In the data rows, the value 128 means zero.
What is the hidden score of each row? Scores go from 0 to 40, and 20 is about the middle. The score is a weighted sum of the row's numbers plus the product of two more (or one squared), each taken from its middle value.
[103 109 133 135 140 138 130 116 137 145 116 110 112 126 147 168 149 148 138 109 115 103 139 168
 136 146 169 134 147 141 107] ~ 18
[186 137 112 110 103 105 111 109 133 142 138 134 139 138 104  94  96 103  97 155 125 120 106  90
 104 108 100 117 107 103 143] ~ 24
[136 161 140 135  56 100 223  96 168 139 126 168 159 143 167 118  81  92 105 172 155 216 105 116
 117  80 161 147 184 159 140] ~ 29
[132 171 165 165 108 104 111 103 143 164 138 155 118 129 150 124 101 102 113 132 166 168 149 117
 106 112 113 137 166 150 161] ~ 22
[ 92  88 103 110 170 159 158 106 148 145 146 206 143  63 154 115 154 170 190  98 117  94 128 120
 189 111 105 132 155 126 192] ~ 27
[122 163 159 158 111 114 108 153 119 101 100  83 108 158 130 116 108 113  99 142 153 142 130 111
 105 137 156 131 129 106  90] ~ 16
[117 173 198 174 125 111 123  60 127 101 134 176 170 124 167 152 158 154 142 114 141 128 135 175
 118 116 110 106 102 104 128] ~ 16
[136 171 166 153 107 107 110 106 143 161 137 126 125 154 136 130 107 105 105 135 158 160 147 120
 109 110 112 142 156 162 142] ~ 20
[ 90  80  78 104 164 169 161 112 136 189 155 130 133 100 123 146 176 153 186 115 120  91 130 149
 180 126 125 167 182 195 152] ~ 23
[188 132 114 109 108 106 115 104 136 146 141 119 128 133 102  96 100 103  99 150 126 120 112  91
 104 114  98 114 101 101 144] ~ 23
[104  95 101  95 177 177 158 109 121 111 152 169 180 110 122 155 175 174 182 109  99 103 119 152
 181 110  97 121 107 109 167] ~ 18
[138 130 171 164 118 139 133 122 142  95 104 160 151  92 111 161 158 157 165  88  75 104  89 184
 140 131  73  86  79  99 137] ~ 26
[109  89 104  95 162 166 149 134 139 142 112 102 110 113 118 134 169 174 177 104  96  88 118 137
 180 160 180 126 127 128  99] ~ 23
[135 146 122 117  96 114 111 168 108  96 103  98 109 131 103  96  99  91 101 157 136 128 121  96
 105 146 138 125  99  97 101] ~ 18
[102 102 185  70 178 195 126 135 150  95 128  87 107  86  66 156 169 153 166 116 127 114  98 180
 162 177 188 129  75 115  59] ~ 8
[ 99  94 164  89 178 189 136 100 173 163 134 119 104  81 110 151 164 161 173 105 121 104 108 174
 169 145 166 151 160 172  97] ~ 16
[121 168 170 169 112 112 111 103 138 158 149 137 135 147 149 150 121 117 114 122 141 159 149 143
 110 106 106 142 156 158 147] ~ 19
[121 170 147 175 114 129 107 191  96  88 100  98 100 149 132 116 110 120 109 114 131 158 134  95
 114 141 166 125  93 118  78] ~ 32
[126 140 145 163 129 108  96 179 138  93  91 102 125 127 117 137 107 110 107 128 150 155 141 130
 111 149 173 144  98  98 109] ~ 16
[170 146 130 126 109 111 105 111 138 140 105 100 115 145 120  94  93  99  99 158 149 140 129  97
 110 120 129 140 158 151 122] ~ 17
[106  84 103  84 183 164 160 115 146 178 154 122 126 120 100 137 162 175 177 101  89 121 108 146
 175 148 155 141 178 174 115] ~ 24
[106  87  95  94 154 167 153 107 134 130 165 168 182 118 120 132 168 175 176 122  95 109 115 139
 183  99 116 125 135 133 187] ~ 20
[167 183 158 146 106 103 111 105 117 103 146 166 172 161 136 136 109 107 105 151 172 189 145 116
 106 110  95 116 100  92 142] ~ 18
[ 95 141 165 144  95 131 106 181 164  94 148 168 126 138 136 136  92 132 126 132 178 122 174 127
  93 102 138 103 156 121 108] ~ 21
[ 93 113  76 124 165 165 164 152 128 125  96 152 100  80 152 148 150 170 179 118 107  62 116 146
 154 139 184 147 137 128 121] ~ 24
[105  98 107 115 180 187 144 104 136 133 212 203 153 102 119 162 187 185 172  79 126 106 101 171
 172 104 102 123 184 180 191] ~ 22
[161 133 131 124 102  80 135 151 107  99 104 107 120 151 116 103 110 104 112 138 109  88 137 120
  92 153 160 132  99 109  81] ~ 27
[156 122  90 123 122  56 178 136 114 122 168  81  93 115  44  79  90 104  71 142 104 152  93  79
 111 168 129  90 107 110 137] ~ 36
[166 165 102  93 109  71  88 149 128 121 102 126 122 161 167 113 111 109 101 129 143  89 136  63
  94 122 150 124 153 148 108] ~ 26
[111  91 113 101 154 133 123 184 117 134 143 117  96 133 142 131 134 153 134 109 106 120 141 143
 135 153 182 104 111 112  93] ~ 21
[ 86 139 184 187 131 118 129 117 111 111 127 161 184 128 157 173 159 143 142 112 119 140 136 180
 135  99  85 123  98  93 167] ~ 15
[139 160 149 143 107 103 119 110 150 147 125 104 125 148 125 116 102 105 101 149 159 157 125 107
 110 120 132 139 170 165 111] ~ 19
[173 118 186 154 116  79  98 130 181 146 130 115 112 158 101 114 109  74  90 137 146 176 107 102
  88 122  88 120 149 150  93] ~ 25
[104 100 125 114 153 147 138 179 115 101 105  98 111 121 139 153 147 136 141 105 112 113 125 159
 138 152 145 112 104  95  91] ~ 18
[117 141 149 177 126 108 108 122 162 143 113 130  93 122 159 139 110 106 121 106 151 152 151 137
 114 123 152 155 165 158 106] ~ 22
[174 129 117 112 123  98 116 116 122 141 126 140 159 121 110  80 101 110  93 146 136 116 121  99
 108 118  91 124  90  97 158] ~ 22
[160 137 131 122 101 115 106 111 152 161 124 104 114 148 120  94  96  68  90 175 150 190 106  90
 112 128 127 140 172 158 136] ~ 19
[111 119 130 155 139 173 135  92 136  87 120 155 184  95 167 158 163 162 165 114 105  96 122 163
 157 127  87 132  89  97 177] ~ 13
[115 148 147 147 109 109 106 160 117  86  98 101 112 144 121 103 100 107 101 138 141 144 127  98
 105 141 123 117  92  87  91] ~ 19
[ 92 124 126 138 106 123 119 169 108 103  98  90 106 126 120 124 103  96 112 152 153 137 142 118
 108 156 133 119  86  97 105] ~ 14
[105  82  78 116 181 180 160 117 122 142 166 155 180  95 133 114 172 160 171  93 117  93 130 132
 184 122 137  96  89 105 160] ~ 21
[131 135  91 113  86 113 116 143 103 133  99  92 111 115 105 101  98  78 104 203 167 128 129  90
 107 149 149 146 145 154 129] ~ 14
[118 161 165 186 119 106 121 122 139 166 143 114 108 145 150 146 130 112 122  93 145 143 139 148
 113 108 116 144 171 169 133] ~ 25
[106 140 164 155 123 124 124 111 150 165 129 114 120 132 142 167 138 127 132 111 121 130 137 168
 127 125 140 148 166 171 120] ~ 20
[105 109 129 130 155 153 140 105 144 162 156 137 151 119 139 170 164 158 160 103  99 110 127 173
 156 115 119 145 172 172 149] ~ 19
[157 142 136 146 126 100 118 147 103 113 114 161 182 155 117  88 101  84  93 164 175 199 117  97
  98 120  78 125  67 104 163] ~ 15
[109 116 145 140 150 152 129 101 117 109 138 168 173 112 137 172 176 164 168 105 102 110 135 179
 162 115  95 110  93  93 143] ~ 17
[ 54 128 103 147  97 134 136 210 100 100  52 120 131 131  95 166 101 139 132 124 157 134 148 160
 104  72 122 110 116 116 112] ~ 28
[197 150 132 121 105 103 115 106 123 108 142 165 161 152  95  99  98 105 101 166 148 131 122 100
 103 109  97 102  94  94 136] ~ 22
[152 157 144 138 109 106 103 124 126 118 106  98 110 152 115 101  99 106 103 153 149 152 127  94
 102 117 136 139 147 148 106] ~ 17
[181 117 141 128 133 105 115 115 141 134 162 120 130 130 125  83  93  64 101 153 146 142  75  74
 106 121  84  86 112  87 126] ~ 24
[113  80  93 103 167 160 164 148 117 125  94 105 108 115 136 141 170 174 165 106  98 100 127 143
 173 155 176 121 117 118  98] ~ 21
[126 163 131 210 181 113  34 134 235  70 162 255 175 174  86 141  94 126 110 102 173 161 156 179
 109  73 122 137  87 127 138] ~ 20
[114 105 103  99 169 167 157 126 118 119 127 171 208  81  91 133 172 189 191 121 114  86 116 126
 186 110 128 144 104  96 188] ~ 16
[178 119 116  80  94 107 107 147 108  78 107  99 115 123  95  78 106 128  97 151 105 112 124  84
 107 117 103 118 117 108 143] ~ 16
[ 94  89 108 116 176 164 148 119 159 178 106 117 102 101 130 158 171 145 156 110 100 105 124 163
 159 168 151 135 133 148 113] ~ 22
[104 115 129 145 130 107 143 181  97  94 117  96  97 138 111 124 113  99 102 121 116 143 137 126
 117 156 140 110  85  92  94] ~ 19
[187 143 112 102 127  97 112 113 144 147 136 114 109 139 102 100  96 109 102 156 118 113 112  94
 104 105 102 128 113 109 156] ~ 20
[106 128 151 147 120 129 125 124 135 135 114 106 108 125 139 158 136 128 129 119 115 126 139 160
 123 138 156 134 142 140  99] ~ 17
[172 119 102 109 114 102 115 122 139 131 120 110 114 127 116  91  88 106  98 149 118 115 115  88
 100 116 107 121 116 114 145] ~ 18
[110  98  97 115 162 180 154  98 136 114 145 156 177  94 132 131 169 177 181 104  98  89 109 137
 184 119  93 147 125 140 187] ~ 18
[ 92 102 105  87 145 176 148 152 106 113 108 104 112 104 131 163 167 157 164 101 112  84 118 154
 158 161 171 126 112 102 105] ~ 20
[185 126 111 110 112 102 114 103 134 138 142 127 135 119 112  88  99 105  99 147 115 109 110  93
 104 115  99 114  90  91 117] ~ 21
[167 121 101 104  99  89 109 110 138 134 109 138  88 106 127  90  91 114  98 119 137 101 131  89
 115 123 126 129 147 123 175] ~ 22
[150 158 122 162 117 105 123 118 148 180 157 107 129 150 133  94 100  88  94 135 184 169 144  91
 102 120 140 117 128 148 147] ~ 22
[147 180 157 152 104 107 114 113 127 131 153 156 162 157 138 139 107 108 107 142 161 174 140 123
 109 111 100 123 114 114 166] ~ 19
[126 167 153 166  84 128  94 180 103  95  90  91  92 149 142 107 108  99 104 149 157 158 158 105
 117 142 167 146 113 108  70] ~ 21
[118 138 133 134  86  93 110 123 119 139 135 112 100 163 150 117 104 106 108 142 120 150 150 113
 114 130 189 124 143 156 102] ~ 23
[146 149 130 123 103 107 114 169 115  97 105 104 109 137 108  91  99  98 103 147 132 130 114  92
 107 137 143 120 106 101  99] ~ 21
[104 125 161 147 130 130 115 103 154 180 135 111 113 121 155 169 137 103 127 123 113 158 130 162
 132 139 145 154 181 165 118] ~ 19
[186 123 106 105 107 105 114 111 138 148 124 110 115 122 104  92  97 106  99 148 117 113 109  95
 104 108  99 117  99  97 139] ~ 23
[ 77  76  57  78 199 144 165 105 199 166 188 219 198 131 193 131 134 205 177 128  81  71 157 150
 176 116 126 132 102  86 189] ~ 20
[139 127 131 105  72 133 112 168  96 106  84 116 121 111  90  92  90 108 100 193 115 127  85  75
  93 129 150 130 107 122 119] ~ 17
[ 76  82 195 107 141 148 192 106 103 195 180 108  96 117 255 239 170 142 135  75 121 101 130 186
 133 132  75 136 159 217 178] ~ 31
[122 143 134 153 106 103 112 181 105  98  97 115 118 150 104 111  93 114 101 134 144 133 117 102
  91 147 129 123  94  89  93] ~ 20
[130 167 150 127  86 123 103 111 119 139 117 111 109 140 117 125 104 101 100 149 163 150 134 100
  95 127 119 147 146 150 131] ~ 18
[106 130 146 141 113 117 118 174 114  96 107  99 106 137 138 138 112 116 111 117 128 134 138 132
 111 146 136 113  98  94  93] ~ 18
[103 137 160 159 120 129 118 108 140 170 147 128 129 127 148 166 144 134 135 112 118 127 144 167
 132 117 118 153 164 174 137] ~ 20
[102 171 145 161 108 109 118 106 137 171 107  89 122 153 154 132 118  82 100 127 158 105 172 133
 103 154 139 149 159 167 110] ~ 31
[105  90 111 130 190 170 146 109 150 127 161 180 155  95 151 150 166 158 172 107 123 110 122 162
 171 107 106 140 159 145 169] ~ 18
[101  99 139 127 161 162 137  99 127 124 153 168 181 114 143 171 176 139 165 116 105 130 108 176
 171 123  97 116 107  98 156] ~ 17
[105 129 169 163 135 118 124 143 130 115 115 101 108 132 150 153 125 112 126 112 131 145 130 149
 118 140 150 120 131 125  92] ~ 20
[113 108 140 135 153 162 141 110 123 102 137 161 173 111 130 165 172 171 171 104  98 107 116 180
 161 115  92 109  94  98 158] ~ 16
[113 150 147 156 102 129 110 185 112  87  98  95 100 127 147 126 113  94 105 132 139 145 145 114
 113 150 148 124  90  96  82] ~ 20
[103  96 102  99 172 175 152 111 147 180 144 125 134 120 127 148 174 166 173 105  93  88 123 155
 177 127 136 157 177 192 127] ~ 25
[103 116 134 128 128 127 121 171 109  97 109 104 112 129 138 151 123 116 115 112 114 124 135 143
 117 148 134 120  91  93  90] ~ 17
[104  95 119 116 162 166 145 106 151 173 150 125 131 110 132 165 169 167 163 110  96 105 122 168
 164 123 135 157 177 183 122] ~ 19
[131 164 170 144 119 111 109 151 127 100 116 129 100 157  93 109 100 116 106 136 142 134 141 118
 107 139 155 112 127 129 102] ~ 20
[ 94 126 171 182 153 140 129 174 141  76 106  67 106 144 168 136 130 102 125 124 136 123  99 146
 112 161 129  78 133  94  59] ~ 23
[110  52 104 100 195 182 146 102 120 195 152 138  80  73  60 152 168 185 161 129  58 139 131 121
 174 157  73 153 123 200 141] ~ 28
[ 97 109 116 107 160 179 148 105 102 101 148 167 186 110 127 167 187 178 182 102 105  88 118 165
 176 118 104 124 103  97 164] ~ 18
[131 107 196 157 117  98 109 147 148 113  96  90 102 137 126 147 126  93 104 116 113 151 116 142
 101 144 144 120 140 137  61] ~ 19
[176 168 138 135 106 109 110 104 129 132 157 146 159 159 109 107  98 104 100 163 161 166 124 100
 104 110  97 122 102 110 156] ~ 18
[186 124 114 106 106 106 114 109 136 144 129 122 125 119 104  89  97 102 100 143 122 114 116  94
 104 111  99 115  99  98 137] ~ 25
[105  97 111 113 179 179 154 112 129 127 160 166 172 114 129 157 175 168 176 104 100 104 113 164
 177 118 107 126 127 123 177] ~ 18
[120 113 147 156 135 139 113 103 118 131 122 157 184 122 155 160 158 170 159 107 114 102 156 185
 156 105 101 129 122  99 157] ~ 16
[124  36 133  78 161 148 188 144 104  67 150 158 118 125 168 170 178 170 180 200  76 165 138 147
 164  60 255  72 122 113 146] ~ 17
[108 135 154 150 115 121 115 169 113  91 113 110 103 134 136 148 120 116 114 107 130 135 132 143
 112 143 142 114 111 101 102] ~ 18
[105 154 162 150 101 120 120 122 131 140 118 111 113 131 141 155 125 117 118 117 137 136 144 143
 114 132 152 144 149 147 109] ~ 19
[100  98 126 172 137 128 138  95 128 133 169 163 183  97 155 168 169 170 143  86 131  94 148 170
 150 125 149 101 101 105 181] ~ 15
[181 149  66  62 110  69 132  76 110  80 175 132 116 125  91 108 118 120  91 165  69  42  99 118
 123 117 149 106  85  60 135] ~ 18
[101  93 148  84 152 180 174  95 162 168 134 128 131  95 118 143 171 164 186 115 116 114 106 163
 189 140 178 169 154 169  71] ~ 24
[148 141 121 112 128  92  74 194  85 112  89 117  81 124 134 100  96  69  96  94 113 105 118  78
 115 152 139 147 130  94 120] ~ 25
[181 184 104 145 117  92 101  68 161  61 139 180 161 172 156 113 100 103 104 182 165 157 127 113
 102  95 131 127  78  93 117] ~ 19
[104 151 123 176 125 123 120 183 114 101  87 128 125 129 134 142 120 125 118 121 131 120 129 127
  96 146 149 130 102  97 106] ~ 20
[115  32 148  91 196 250  81  69  89 150 132 243 118  49  32 178 163 198 157 168  47 172 132 104
 162 110   0 122  24 141 228] ~ 6
[192 133  92  94 121 120 152 124 130 120 154 127 161 152 114 116  86 116  99 122 116 137 103  94
 108 126 109 114 108  73 161] ~ 23
[104 105 129 123 144 141 135 159 126 111 109 104 106 118 137 160 150 140 145 110  99 110 132 165
 139 155 162 117 115 109  93] ~ 18
[ 99 192 159 119  48 129 130 123  95 123 111 104 125 121 145 160 120 109 114 119 181 112 145 124
  98 158 167 157 136 112 133] ~ 27
[147 163 148 143 110 109 106 106 144 164 132 110 117 157 126 110 102  92  99 152 159 182 121  99
 108 123 120 146 168 165 132] ~ 21
[121 145 136 155 117 105  98 173 126  86 107 110 113 151 125 119 103 112  99 126 146 155 130 118
 107 141 151 128 100 100  88] ~ 20
[118 117 179 137 128  91 136 161 135  91 133 135 111 138 135 139 127  76 108 132 145 173 139 138
  98 176 166  83  75  71  94] ~ 21
[179 153 131 130 107 103 109 110 122 136 151 137 153 160 113  99 101 103  98 168 156 149 122  96
 103 110  96 118 107 106 153] ~ 18
[151 180 149 134  94 121 109 109 123 137 143 161 163 158 116 125 101 104 101 166 165 173 126 110
 104 107 109 123 103 113 167] ~ 18
[149 151 133 131 105 117 101 107 132 148 113 115 103 137 108 105 100 101  96 179 157 163 130  92
 101 117 109 147 144 162 142] ~ 15
[120 132 174 165 120 126 109 104 139 157 150 136 109 135 151 138 122 113 112 129 132 159 152 136
 117 114 102 150 162 172 122] ~ 19
[107 118 145 148 144 147 128 103 149 156 149 134 147 115 148 166 158 151 152 110 110 110 132 174
 145 115 114 149 165 168 159] ~ 17
[133 170 157 157 107 106 108 116 133 144 112 103 111 155 129 122 107 103 101 136 152 160 133 118
 105 123 134 142 152 154 111] ~ 19
[118 145 144 159 125 117 143 121 140 154 125 104 109 148 162 175 120 134 109 105 124 161 148 141
 119 129 156 151 162 152 127] ~ 19
[126 161 159 148 110 110 116 131 130 119 108 100 109 151 132 129 107 106 105 131 149 156 141 115
 107 132 154 141 139 142 102] ~ 18
[152 145 102 123 134  91  65 132  95 160  86 146  74 151 148 104  89  53  93 100 121 130 139  79
 120 135 124 187 186 146 157] ~ 27
[106 119 151 144 146 140 125 106 137 154 155 149 159 120 141 169 161 155 149 105 102 108 134 179
 147 113 109 142 158 159 161] ~ 17
[198 141  32  90 117  72 124 119 175 130 148 158 103 151 116  96 113 146  94 131 169 126 138  93
 114 134 114  85 106  92 180] ~ 26
[160 144 104  98 131  85  63 147 111 178 136 185 125 142 154  97  83  52  94 100 129 108 142  74
 119 140 103 165 126  95 189] ~ 32
[204 113  99 108  94 112 124 135 157 126  75 102  94 100  70  81  91 125 108 120 103  90  81  97
 102 111  77  84  87  97 129] ~ 32
[140 128 162 134  98 105 135 100 101 167 135  83 104 133 149 130 102 116  95 153 145 147 109  87
  87 119  90 139 163 172 126] ~ 17
[127 132 121 188 127 117 114 127 107 128  97 119  84 160 173 155 108 114  89 144 133 167 173 113
 124 132 183 131 144 118 102] ~ 19
[108  91 102  98 166 168 155 106 116 121 162 179 176 108 129 135 172 174 182 103  98 101 121 136
 183 109  97 123 114 120 174] ~ 21
[182 127 112 112 106 106 110 112 126 142 119 107 110 120 104  96  96 104  98 150 122 115 111  92
 104 113  99 116 105 106 144] ~ 20
[105 142 149 164 127 135 118 102 139 144 147 121 129 103 136 151 144 126 133 122 118 149 146 183
 131 135 121 160 158 180 124] ~ 17
[ 99  97 130 116 170 169 157 107 147 151 158 170 140  93 148 150 164 166 174  97 113 103 129 162
 170 112 110 148 174 164 172] ~ 20
[131 147 101 141 116  91 136 187  71  69 115  92  95 103  77  71 102  99  95 164 110 155 128 121
 113 188 157 130  72 104  65] ~ 36
[112 103  96  89 168 194 153 109 142 166 110 102 111 125 140 152 154 164 160 106  95  93  98 150
 156 132 169 139 172 149  77] ~ 27
[104  99 117 114 166 168 151 109 118 126 168 168 175 115 133 161 172 169 172 112  95 108 126 171
 168 114 102 131 127 131 181] ~ 16
[134 175 159 156 106 106 109 107 146 155 136 121 131 151 133 133 111 108 106 134 156 170 142 122
 107 110 111 145 153 157 147] ~ 19
[110  81 163  97 169 143 154 100 124 118 188 179 175 122 139 181 185 146 177 126 106 115 136 190
 158 116 124 132 132 143 178] ~ 15
[172 106 102  73 102  85 170 109 141 103 202 122 106  88 103  52  90  97  85 172 115 102  88  58
  85 184 128  84  86  93 149] ~ 23
[128 118  70  84 191 162 144 174 156 153 103 103  85 140 130 135 181 143 173 115 114 142 138 155
 152 155 105 108 137 130  87] ~ 28
[106  75 110 111 181 150 162  94 156 129 161 138 128 103 134 111 176 189 166  58 122 145 133 146
 179  94  76 106 202 137 127] ~ 21
[117 163 159 165 114 105 113 103 146 155 113 105 113 145 144 142 118 110 109 124 141 150 148 131
 108 135 137 138 164 157 111] ~ 19
[181 130 140  50  36 144 101 104 161 125 200 162 161 106 169  94  97  86 104 180 170  82 115  56
  82 120 105 138 131  89 185] ~ 39
[165 149 120 120 100 105 115 105 140 154 120 103 113 152 104  99  96  98  99 165 147 140 122  97
 105 118 106 136 138 145 146] ~ 20
[113 168 142 209  96 118 109  90 131 159  99 148  57 148 155 101 117 106 113 128 187 174 181 138
  98 130 136 125 155 163 104] ~ 24
[157 135 106  78 129  93  51 179  75 122  80 140  78 134 135  92  99  53  92  82  92  92 130  70
 123 157 121 191 168 137 159] ~ 30
[102  87 103  92 164 168 151 106 127 126 158 180 179 117 121 130 171 176 181 112  95 101 117 137
 189 113 101 126 124 125 177] ~ 21
[115 173 178 183 116 118 115 107 125 112 157 177 173 132 147 178 150 136 135 109 136 143 143 175
 122 104  96 109 108 109 156] ~ 21
[110 134 151 144 117 114 116 173 110  89 106 102 110 134 139 132 114 113 107 119 130 143 138 127
 110 145 134 114  95  95  97] ~ 17
[153 134 134 114  88  94 103 154 104 124 124 110 108 161 107  78  91 114 101 145 151 165 132  82
 107 141 162 118 141 138  95] ~ 22
[138 155 157 150  97 113 119 162 126 100  95 102  93 136 108 106 101 104 106 121 140 154 118 114
 103 151 141 111 111 118  93] ~ 23
[157 129 125 126 110 101 112 121 124 116  99  96 112 131 105  83  95 104  96 142 136 139 119  86
 105 108 106 134 147 143 126] ~ 17
[110  69 101  80 159 164 147 116 143 188 133 120 116 117 123 125 167 180 175 101  97 115 122 133
 180 145 176 139 181 179 109] ~ 24
[184 136 108  91 110  93 102 134 129 120 112 113 117 128 124 100 105 107 101 133 119  89 121  76
 101 105 102 119 122 119 142] ~ 25
[107  90  99  92 161 162 148 110 113 110 156 174 185 114 114 133 172 177 183 109  97  95 116 133
 184 110  97 115 100  96 151] ~ 21
[102 122 146 139 144 144 128 107 113 106 154 170 180 103 141 168 173 157 158 114 109 117 134 188
 154 116  98 119  96 105 150] ~ 14
[167 150 146 118  94 115 142 109 116 128 149 146 152 146 147 135 100 103 104 156 176 164 117 109
 103 137  80  95  87 115 173] ~ 19
[100  96 112 101 156 171 140 123 142 165 119 115 122 116 129 163 165 159 165 119  96 100 115 157
 160 131 168 152 151 165 112] ~ 20
[182 175 114 133  87 133 101 177 104  83 103 109  56 100 186 112  99  87 110 172 148 152 156  60
  97 111 139 169 132 162  90] ~ 35
[145 163 148 133 104 107 110 122 129 134 118  99 113 155 116 104 101 110 100 148 154 158 123 105
 103 125 128 143 151 159 114] ~ 18
[ 96 133  99 141 150 129 100 122 123 155 134 145  68 122 171 175 154  94 128  92 108  57 138 159
 136 149 167 154 153 169 132] ~ 27
[133 163 151 168 121 115 106 144 112 143 123 151 145 171 153 149 156 132 143 142 139 171 179 174
 135 105  72 124 129  99 134] ~ 22
[127 155 154 147 109 103 114 154 115 109 107 100 106 152 121 110 101 103 100 137 147 150 133 106
 106 141 156 125 119 120  95] ~ 20
[122 168 191 175  98 109 106 139 118 164 113 139 174 108 120 166 146 134 134 139 160 152 177 178
 137 130 155 166 138 103 195] ~ 12
[142 122 125 133 102  65 140 175 119 107  99 125 130 132 155  95  80 116  99 150 152 153 151  91
  88 152 164 107 106 117  90] ~ 21
[113 150 156 149 112 107 112 164 111 102 106 102 110 144 133 133 110 112 109 124 137 152 140 123
 107 150 153 124 107 109  97] ~ 20
[159 141 123 113 106 102 115 165 110  93 107  98 108 118 103  93  96 102 101 147 124 118 106  97
 105 136 147 126 109 107  92] ~ 19
